First come named turns, each shown by rows before and after it. For each pair of rows after them, which turns, in which order, take the first row to the second? The first pair is done for you.
kupo (before -> after):
12 -17 4 -15 7 4 -14 5 -3 -19 -12 8 15 4 -39 14 -21 6 4 14 -30 7 20 23
 -24 44 -> -3 7 2 -12 16 21 -17 29 -37 10 2 8 10 13 -15 7 -20 5 5 33 -22 -5 15 25
 -17 38
-2 -21 1 0 2 -15 10 -1 2 -8 6 3 -1 -18 21 -32 11 -20 7 -3 6 -1 -14 -6 15
 -35 -> -2 -23 0 -1 2 -16 10 -2 3 -9 5 3 -1 -18 20 -32 11 -21 8 -4 7 0 -16 -7 14
 -34
-6 2 0 5 -12 -22 -3 17 -23 12 13 -1 -1 -3 9 -15 -5 -6 -13 12 11 -5 -15
 -2 15 -10 -> 6 -21 1 5 -19 -37 -1 -7 6 -13 2 -1 4 -11 -11 -11 -2 -5 -13 -3 4 6 -9 -5
 7 0
1 1 -6 -9 -7 3 -3 -16 4 -1 -1 11 14 -5 -6 -18 6 0 6 -9 11 3 -11 -5 7 0 -> -1 7 -7 -9 -4 7 -4 -11 -5 7 5 12 14 -3 0 -19 6 -1 6 -6 13 0 -13 -4 10 -2
bapa (before -> after):
-2 23 8 -20 -15 -28 -7 17 -3 4 -4 -1 -19 -4 -4 25 -38 1 -33 10 5 -5 -6 8
 8 -31 -> 3 -37 5 10 -10 -49 3 -18 15 -15 4 -13 3 -19 -34 4 1 0 -15 -4 1 6 3 -6
 -13 9
3 -11 9 -8 1 -8 -17 -14 5 -1 -4 10 16 -6 -18 3 -4 -12 -17 5 5 -8 2 -5 -5
 3 -> 1 -8 4 -7 6 -6 -10 -11 -1 7 -1 11 18 -6 -3 -10 2 -19 -14 12 15 -12 -5 -6
 4 -10
-15 22 0 -5 19 42 2 3 -28 24 -5 15 -4 12 21 -6 18 -6 11 4 8 -2 1 5 4 2 -> -9 15 13 -7 8 33 -13 -4 -9 6 -16 12 -7 11 -17 24 5 5 2 -13 -13 7 21 9
 -18 32
Molo (before -> after):
-6 8 -26 -19 32 29 19 -11 -6 20 -12 19 10 22 -5 -10 32 -5 1 -2 10 -1 9 5
 12 -12 -> -13 9 -25 -13 26 12 20 0 -28 33 7 15 10 18 -2 -22 26 -4 -4 7 18 -5 -3 3
 13 -13
10 30 3 -23 -7 24 4 -10 37 -33 -22 36 -19 1 24 22 -1 -21 19 -18 10 -1 34
 2 -7 -10 -> -10 -16 -1 25 -3 -11 18 -13 -8 -5 31 12 5 -16 18 -30 37 -21 35 -4 25 -5
 21 -17 -23 27
-5 -25 -2 -16 28 7 -5 1 1 18 -14 15 -4 15 -7 -3 7 -16 15 -15 8 -10 19 4
 4 -23 -> -9 -26 0 -8 25 -6 -3 8 -16 27 1 11 -1 11 -4 -14 5 -16 13 -8 15 -13 11 2
 5 -23
4 -6 -1 15 12 16 5 -13 10 -13 -9 12 16 -8 -3 6 15 7 1 -13 9 6 9 1 0 -4 -> -5 2 2 21 4 -7 5 4 -19 7 14 7 13 -13 4 -8 4 9 -8 -2 21 -1 -8 1 4 -9
mipa (before -> after):
-3 12 -13 -3 -7 19 -25 27 -41 10 -6 6 -3 -19 7 6 -29 11 -4 7 -3 -10 22
 -11 -1 3 -> 0 2 -10 -2 -6 20 -29 19 -28 -1 -12 3 -1 -20 -8 16 -24 16 -2 -2 -11 -5 33
 -12 -13 21
9 20 -8 -23 -11 27 6 8 21 4 -25 0 3 14 38 29 -5 3 19 -13 -8 -10 16 17
 -11 -31 -> 3 21 5 -18 -38 -24 -1 23 -2 14 4 -10 0 1 24 22 -38 9 -2 -6 -1 -11 -3 17
 -13 -32
-29 -5 -12 23 24 -17 2 29 -14 15 36 4 -9 3 -5 18 -11 30 -10 -4 -4 -3 -5
 -4 -21 25 -> -25 -9 -19 19 43 17 7 16 6 6 15 10 -6 13 3 25 14 28 4 -11 -12 -2 13 -3
 -21 28
Daba (before -> after):
8 -15 -7 5 31 5 26 -23 14 2 -9 -2 16 -18 4 -25 48 9 28 6 -8 6 16 -23 -12
 1 -> 20 -20 -3 -6 15 -12 24 -32 37 -17 -20 3 13 -23 -8 -16 31 9 19 -2 -10 15
 12 -21 -9 -11
9 -4 -2 -17 -31 -16 0 5 -10 -1 -17 -1 -3 -8 2 7 -11 4 3 4 -18 0 5 8 14
 12 -> -1 -3 -2 -8 -23 -10 0 12 -27 13 -8 -6 -2 -5 6 1 -1 4 9 10 -17 -6 6 7 10
 22
7 -4 0 -10 2 -5 22 -15 17 -19 -10 1 -20 -11 9 -3 -20 -20 20 -6 13 -10 23
 -2 15 25 -> 0 -9 5 -1 -3 -21 19 -10 4 -15 4 -7 -18 -15 0 -5 -23 -17 18 -4 13 -10 19
 -2 7 37
-1 10 6 -4 -32 -50 4 20 -9 -11 12 3 -15 -8 -10 -4 -41 10 -27 -3 14 4 -19
 -4 20 -31 -> -24 15 0 17 -4 -18 7 39 -52 25 34 -5 -10 3 10 -22 -9 10 -8 15 18 -9 -13
 -7 12 -9
Then:
Each pair is two turns apart.
-14 31 16 -37 -1 6 -13 36 -16 2 -16 1 -9 10 -9 17 -15 -14 -26 18 -2 4 -6
 18 0 1 -> -19 3 -1 -16 13 5 10 22 -27 11 2 -1 8 0 17 -32 24 -30 -6 27 22 1 -23 7
 15 -11 -> bapa, bapa
22 21 0 -33 -28 -10 7 -12 28 -7 -6 -10 11 -7 4 6 -19 11 9 0 -4 -2 -14 -8
 10 -41 -> 19 6 -6 -24 -22 -12 17 -21 26 -5 -1 -13 18 -12 11 -11 -3 6 19 2 5 -2 -19
 -15 15 -42 -> bapa, bapa
0 -14 6 -6 -21 -6 6 -10 5 -11 -20 5 -11 -5 1 11 12 4 10 -14 1 9 11 -14 1
 13 -> -8 -11 3 2 -12 7 8 -4 -11 1 -13 2 -7 0 8 5 24 5 17 -8 3 4 14 -16 -1 23 -> Daba, Daba
9 -12 9 -13 -6 -20 -10 2 21 -6 -21 4 -12 3 -22 33 -33 22 -21 -2 -19 0
 -11 14 -21 -4 -> -7 -45 -9 22 29 3 14 -9 -3 14 3 -3 11 2 5 -20 35 10 14 11 -1 -7 -12 0
 -21 10 -> mipa, Molo
-16 34 -7 0 11 21 -2 14 -21 31 -17 22 -14 34 0 -11 -19 32 3 -9 -16 -5 4
 4 37 19 -> -22 18 -8 17 12 9 2 13 -35 38 0 16 -6 27 -3 -28 -5 31 8 -6 -10 -5 1 -2
 30 32 -> Molo, Molo
3 -20 8 1 3 1 -9 -24 13 -19 -8 -5 14 -10 -26 18 -6 11 -2 -8 -6 5 12 2
 -15 33 -> 5 10 10 -18 -8 -1 -16 -8 9 -16 -13 1 1 -6 -16 32 -38 12 -17 -4 -3 1 3 8
 -4 10 -> Molo, Molo
-11 -16 10 8 -17 -16 -18 -19 15 -18 13 29 -1 -36 -20 -19 7 -5 -8 7 22 5
 5 12 -25 -4 -> -10 -7 10 3 -20 -18 -18 -14 12 -14 15 32 -4 -36 -9 -22 -2 -8 -13 11 29 2
 -5 13 -15 -22 -> Molo, bapa
-14 -10 -3 28 9 18 3 14 -28 25 31 -5 3 5 -13 -26 14 -5 1 -2 17 -24 4 -4
 -5 0 -> -1 -1 5 8 -22 -20 -1 14 -13 9 26 2 -7 -6 -22 -16 -29 -3 -22 -5 21 -16
 -13 1 7 -27 -> Daba, mipa
-9 -1 -12 15 5 3 2 -14 -4 3 -2 -15 14 -12 13 -8 19 12 19 4 14 5 0 9 4 28 -> -9 21 0 3 -12 -9 -15 2 -9 5 -3 -14 3 -10 2 14 -15 19 -2 3 6 4 1 15 -2 30 -> bapa, mipa
-3 -11 -6 36 11 32 1 -10 5 3 35 -6 8 -7 14 -29 10 -2 4 28 9 3 -9 -18 8
 -7 -> 15 16 3 2 -4 37 -12 -9 38 -23 2 6 -8 0 3 12 -29 2 -15 16 -6 9 -1 -6 13
 -26 -> Daba, bapa
-3 2 24 -1 -12 -25 -15 28 -21 1 24 -14 -3 5 -26 22 -32 -1 -17 8 -10 -11
 -12 13 -8 28 -> -3 -25 19 14 0 -20 -10 10 -12 -6 23 -19 10 3 -34 13 -1 -2 -3 2 -14 -6 -2
 7 -20 50 -> Molo, Molo
-22 0 -2 -1 13 18 9 -5 17 3 0 21 -25 -8 26 -23 40 -12 -20 -10 11 -11 -7
 -16 -16 -36 -> -22 27 14 -16 -5 8 -10 13 14 3 -4 21 -40 -4 9 9 2 -2 -43 -9 -1 -12 -3 -6
 -23 -34 -> bapa, mipa
0 -17 24 23 -12 -29 9 3 12 -8 13 -4 -2 -6 -28 11 0 6 -2 -10 -14 11 5 -3
 -11 24 -> 7 -9 13 9 -17 -35 21 2 18 -9 8 6 -3 -11 3 -10 -7 -9 -5 -3 6 8 -21 -3 23
 -26 -> bapa, kupo
5 -4 4 -1 -18 4 5 4 10 -4 -19 3 -16 8 -10 21 -9 -4 -1 7 3 -7 10 7 -20 -7 -> -1 -1 5 5 -23 -11 6 12 -9 7 -4 -1 -18 5 -6 11 -15 -3 -6 15 9 -9 0 5 -20
 -8 -> Molo, Molo
-11 -21 5 13 -24 -27 9 2 -6 -5 10 -3 5 -12 -11 -2 -5 8 28 6 -5 12 10 -6
 -10 20 -> -16 -5 -3 8 -18 -17 15 12 -21 10 16 3 3 -9 20 -16 -4 1 29 17 9 5 -4 -6 9
 -7 -> mipa, mipa
2 -24 4 6 -10 -21 -3 -12 13 -16 -8 -10 6 -10 -10 2 8 -1 5 -6 -9 0 3 -3
 -7 7 -> -10 -11 6 12 -4 -10 -9 6 -13 4 5 -16 3 -3 -8 6 9 3 5 2 -12 -7 8 -1 -18
 21 -> kupo, mipa
17 4 9 -15 -13 2 -7 -1 26 -27 -22 -4 -9 1 -12 21 -24 5 -3 -11 -20 3 6 -5
 0 -16 -> -6 -1 16 14 -13 -17 -11 20 -26 4 19 -22 -4 -1 -19 4 -18 12 -1 5 -15 -5 2
 -11 -18 17 -> Daba, kupo
-11 11 -6 7 11 7 -4 18 -37 29 21 -3 6 -1 16 5 17 3 -2 7 -10 -6 -5 -9 -7
 19 -> 17 10 -1 -23 -19 -22 -7 -6 18 -13 -9 11 -1 -12 -2 24 -19 1 -23 -15 -15 8
 -11 -4 6 -10 -> Daba, Daba
12 -34 -2 5 3 -4 11 -26 20 -15 -6 4 16 -3 -8 -18 27 -6 17 -7 0 9 6 -3 -1
 6 -> 6 -11 -8 -2 16 26 15 -14 8 -2 -11 10 13 6 18 -18 32 -10 22 1 5 1 5 0 11
 -11 -> bapa, Molo
18 35 -12 -35 1 33 1 -10 21 -16 -32 19 -13 15 -9 19 6 20 -12 -3 -7 4 28
 8 11 -19 -> 7 18 -24 -12 -6 -5 21 -2 -15 8 11 12 -1 -2 18 -40 16 7 -10 20 27 -7 -13
 -3 34 -45 -> bapa, mipa
23 2 -20 0 -37 -24 13 -1 40 -35 -7 -8 2 -28 21 -65 -20 -20 -24 14 5 -14
 -27 21 43 -48 -> 28 -27 -15 12 -41 -37 10 -18 57 -53 -8 -16 10 -35 -12 -56 -11 -13 -21 -1
 -9 -3 -13 18 20 -15 -> bapa, bapa
13 22 3 -14 -6 -10 -7 -7 14 -25 -33 20 -16 -1 -24 33 -20 10 -7 -7 -1 -11
 5 6 -18 8 -> 15 -8 -7 2 8 -2 6 -29 26 -33 -34 17 -2 -5 -22 13 16 3 13 -13 3 -6 12 -3
 -20 18 -> mipa, bapa
-6 16 -7 -1 15 52 -2 0 2 9 -12 4 -2 18 11 10 20 -3 10 3 -2 -4 20 4 2 7 -> 9 0 2 -8 -10 14 -7 -17 34 -21 -22 3 -4 5 -21 25 -5 2 -5 -13 -12 11 19 5
 -7 12 -> bapa, Daba
12 -12 -16 20 8 8 7 -26 12 0 -25 -3 10 -15 27 -15 4 -3 9 -13 8 -6 -10
 -16 23 -5 -> 8 -10 -2 23 -17 -34 -6 -10 -5 5 -4 -12 6 -24 3 -7 -28 8 -11 -12 6 -5 -19
 -13 10 9 -> kupo, mipa
-8 -2 -2 16 -7 -5 39 -24 15 -17 2 -3 28 -23 1 -18 13 -27 -9 -14 -14 8 2
 -11 12 -2 -> -14 -2 -3 22 0 2 39 -19 4 -6 8 -5 29 -20 5 -22 21 -28 -5 -9 -13 4 3 -10
 10 6 -> Daba, Daba
1 -30 2 29 17 -24 0 -1 -27 20 17 -12 5 -21 -14 -22 20 13 1 9 22 4 0 -17
 -1 5 -> 5 19 7 -2 4 -16 -11 24 -31 26 3 -1 -16 -13 2 2 -24 15 -20 15 23 -2 -10
 -4 17 -31 -> mipa, Molo
0 2 -18 37 7 13 -14 -51 44 -18 -3 -4 9 4 8 -18 42 8 -7 -18 10 -4 2 -4 -8
 13 -> -10 43 6 25 -27 -27 -39 -9 8 1 18 -9 -11 3 -6 6 -23 23 -44 -5 10 -11 -14
 7 -13 10 -> Molo, bapa
-9 -18 8 11 -21 -49 0 2 -19 7 29 -10 -2 -20 -13 -18 -17 4 -10 3 13 -1
 -17 -8 0 6 -> 12 2 4 -26 -6 8 -6 -12 38 -26 -33 12 -14 -1 -10 28 -20 4 -6 -18 -9 8 14
 4 7 -8 -> bapa, Molo
7 -8 -15 7 -26 -25 7 -1 14 10 8 -27 1 -5 9 9 -17 20 -7 -2 4 2 -25 9 3
 -33 -> 3 -24 -13 23 -9 -6 3 -9 15 8 8 -37 9 -1 -9 18 11 27 7 -9 -11 5 0 7 -24
 10 -> Daba, mipa
-3 5 6 2 -5 -2 2 15 -27 6 11 -9 2 -20 6 7 -5 -2 2 6 25 -6 7 -3 1 -12 -> 4 12 6 -8 -7 3 0 13 -13 -4 -2 -4 -1 -18 5 19 -14 -1 -4 2 20 -4 10 0 5
 -22 -> Molo, mipa
19 40 6 -22 15 53 -5 -7 -13 3 -26 20 0 11 11 37 2 13 10 -5 -8 -21 19 8
 28 -20 -> 29 -40 4 15 -8 -29 15 -49 3 -21 5 6 28 -29 -20 -14 21 6 15 -16 8 -6 -6
 -12 20 -4 -> Daba, bapa
-11 12 7 5 18 -23 -6 -2 -30 10 38 5 4 2 -21 -19 -7 4 -16 19 19 -17 -29 8
 -12 5 -> 0 21 17 -11 8 -19 -18 -5 -5 -9 15 9 -4 5 -40 15 -26 12 -27 4 0 -10 -14
 14 -21 13 -> Molo, Daba
0 -6 -6 3 7 -12 5 -12 12 -1 6 8 8 -13 21 -29 4 -5 25 14 18 24 -17 -4 12
 2 -> 5 12 4 -12 -12 -28 -4 -4 17 -9 0 10 -3 -13 10 -8 -30 1 6 12 12 26 -21 2
 14 -5 -> mipa, Molo
8 -1 -14 -3 17 25 9 -9 3 6 -15 3 -1 1 31 -16 29 -11 18 3 10 1 -3 -5 18
 -28 -> 18 -5 -7 -12 -9 -13 6 -14 18 -11 -16 4 -3 -11 15 -12 0 -10 1 -1 13 7 -17
 -4 23 -43 -> Molo, Daba
-6 -30 -10 28 11 -2 7 8 -31 22 29 -19 9 -10 -19 -7 27 7 15 -5 -5 -9 4
 -14 -24 42 -> 27 -6 -1 -23 -28 -28 -2 -4 28 -22 -14 1 -10 -17 -29 28 -36 7 -18 -24 -11
 4 -9 -2 2 -12 -> bapa, kupo
-9 34 3 -8 -13 -5 2 13 -18 4 21 -5 -2 -13 10 -6 -10 -7 -14 20 16 -12 -24
 14 15 -11 -> -6 -5 -4 11 -7 -16 11 -9 -10 -3 28 -12 14 -24 0 -28 17 -10 -1 13 19 -6
 -23 4 6 7 -> bapa, bapa
20 -13 -6 11 16 -10 12 -14 -4 -7 -24 7 7 5 -7 0 10 -19 2 6 14 1 8 -13 -7
 -22 -> 13 -11 3 15 3 -33 3 -2 -21 1 -6 1 2 1 -19 4 -6 -13 -9 10 14 -1 2 -12 -16
 -10 -> kupo, mipa
15 -21 -25 -10 20 26 -4 -18 22 -4 -12 -8 14 10 -3 -19 24 -13 10 -1 -13 1
 27 4 5 4 -> 1 -14 -26 1 22 22 -1 -3 -10 20 11 -13 15 8 11 -37 26 -13 11 13 -1 -6 16
 2 9 1 -> bapa, Molo
4 -15 -10 7 1 -4 14 12 10 2 22 5 4 -21 7 -10 7 -6 -1 3 4 -2 -10 -16 19
 -14 -> 8 -4 -2 -2 -11 -15 4 16 17 -3 17 6 -3 -22 -5 6 -16 0 -13 -1 -3 0 -11 -12
 16 -14 -> mipa, Molo
-7 17 -32 4 8 23 -51 -35 6 16 3 10 -8 26 14 22 -9 9 4 0 1 3 17 9 -17 9 -> -9 -12 -31 24 -1 -11 -47 -45 -2 14 24 0 3 11 -2 0 -2 9 4 -1 6 7 9 -1 -26
 24 -> Daba, Molo
-7 13 -2 1 8 -14 -9 22 -10 22 7 -1 -1 -4 3 -15 17 15 4 -5 12 -6 -1 -5 24
 -19 -> -7 -5 2 12 2 -31 -10 15 -5 15 15 -7 5 -10 -15 -17 20 19 4 -12 9 -2 1 -8
 12 1 -> kupo, Daba
-25 -22 -6 -4 9 27 -10 -8 -3 -29 20 -22 0 0 -5 -37 15 6 9 2 15 4 -15 4 8
 0 -> -17 -26 -2 -9 -5 7 -11 -13 10 -41 15 -20 -1 -5 -14 -32 -1 8 1 -3 14 9
 -18 4 8 -5 -> Daba, Daba
-11 1 3 11 8 4 5 22 -57 31 28 -4 1 7 35 -34 -3 -4 4 26 30 -11 -16 9 10
 -31 -> -4 -41 -7 25 33 33 14 -16 -21 6 8 -4 18 7 18 -34 49 -5 32 6 15 1 15 2 -9
 5 -> Molo, Molo
8 -1 -9 -20 -6 2 -2 -15 -1 -26 -22 -8 8 -4 4 1 13 4 -4 -15 -23 11 -6 15
 0 0 -> -3 15 -7 -16 3 17 -8 3 -24 -8 -14 -12 4 6 10 6 13 8 -2 -6 -24 4 -1 17 -6
 11 -> kupo, bapa
0 5 16 9 -17 -25 -7 10 -15 8 18 -9 -2 -15 -18 7 -15 10 -14 3 -2 -1 -7 -1
 -12 22 -> -3 12 15 8 -3 0 -11 12 -16 11 9 -7 -3 -4 -17 19 -4 12 -7 3 -11 -3 7 2
 -19 34 -> Molo, Daba
4 -29 -19 5 13 -8 2 2 0 -4 -5 -11 -1 -5 8 -1 1 0 -1 -9 9 -7 -13 6 9 -10 -> 5 -31 -18 3 18 3 -2 -2 8 -7 -13 -10 -2 -1 1 10 7 2 1 -13 0 -4 -1 9 1 3 -> bapa, Molo
-28 -10 16 33 1 3 6 10 -9 3 35 15 31 17 -12 -16 67 0 20 11 8 -20 6 -10
 -27 22 -> -9 11 3 -2 7 36 13 -4 35 -20 -7 38 23 25 16 -4 61 -12 23 4 13 -18 5 -2 7
 -32 -> mipa, Daba
0 5 -8 15 -10 -23 0 17 9 0 19 21 -26 -2 -13 -18 -5 14 5 -9 -11 16 -29 -1
 13 0 -> 0 -7 -14 22 8 2 4 5 18 -5 10 22 -20 3 -12 -18 22 12 21 -15 -15 18 -14 -3
 8 16 -> kupo, mipa
-15 -4 9 -24 -2 -28 -8 23 -39 -5 -14 -17 -35 -10 18 18 -17 9 11 14 -5
 -10 -16 -12 -13 21 -> -19 -19 5 -14 9 -19 -5 19 -40 -5 -12 -20 -29 -9 14 12 2 9 22 12 -7 -10
 -8 -16 -21 37 -> mipa, Molo
-8 10 19 -10 -6 -30 -24 13 -9 18 20 -11 -6 -12 -8 9 -15 23 -6 4 9 -2 16
 5 -13 6 -> -11 15 13 -8 0 -23 -15 17 -18 27 25 -8 -3 -13 9 -7 -8 17 -1 13 20 -7 4 3
 -1 -11 -> bapa, bapa
-6 19 13 12 -22 16 -11 4 2 12 -27 2 -5 3 3 6 -26 3 11 2 -25 26 4 -14 2 5 -> -7 -10 6 32 -19 2 2 -9 -3 13 -12 -6 8 -6 2 -20 -2 -1 24 2 -17 27 -1 -26
 -2 15 -> Daba, bapa
7 9 13 4 27 20 11 29 -6 17 25 -4 -2 7 21 -20 11 1 -3 8 9 -13 -13 6 28
 -22 -> 20 1 21 -7 27 31 0 10 35 -13 -7 0 -5 11 -11 20 8 11 -5 -17 -18 0 17 10 7
 5 -> Molo, bapa
-7 -11 -1 -14 -13 4 6 34 -2 -11 6 -18 -7 1 -41 0 -7 -12 12 11 -22 -16 -9
 23 -7 44 -> 0 14 -8 -34 -9 20 12 41 3 -9 -7 -7 -15 7 -11 -4 -18 -20 9 17 -10 -21 -24
 27 21 0 -> bapa, Molo
1 -18 -11 6 -5 11 11 -20 10 -13 0 7 9 -11 14 -5 26 -7 16 0 4 9 5 -14 5
 -27 -> 5 -16 0 -1 -14 4 0 -21 22 -23 -9 5 4 -9 -11 21 10 3 8 -9 -13 14 19 -9
 -13 -8 -> bapa, bapa
10 13 9 -10 8 13 -10 21 1 0 0 4 6 -3 -9 30 -27 -4 -6 9 -10 12 1 7 -14 -5 -> 11 10 10 -9 5 6 -11 21 1 -1 4 3 8 -7 -14 29 -30 -3 -9 9 -10 12 -1 5 -16
 -5 -> mipa, Daba
4 -4 -13 -21 10 11 30 -25 11 -29 -8 23 1 1 28 -11 17 3 29 -7 13 6 10 11
 -4 -13 -> -4 32 7 -33 -14 -10 5 11 -16 -14 2 17 -18 4 10 21 -35 19 -1 1 3 1 8 21
 -16 -4 -> Molo, bapa
-26 37 19 -16 7 14 -19 18 14 -11 -18 4 0 22 -11 20 -8 1 20 -4 -32 -9 12
 10 -16 12 -> -14 -10 5 0 12 3 2 -17 40 -30 -18 3 19 7 -8 -12 27 -11 38 -12 -22 -1 4
 -3 -9 7 -> bapa, Daba
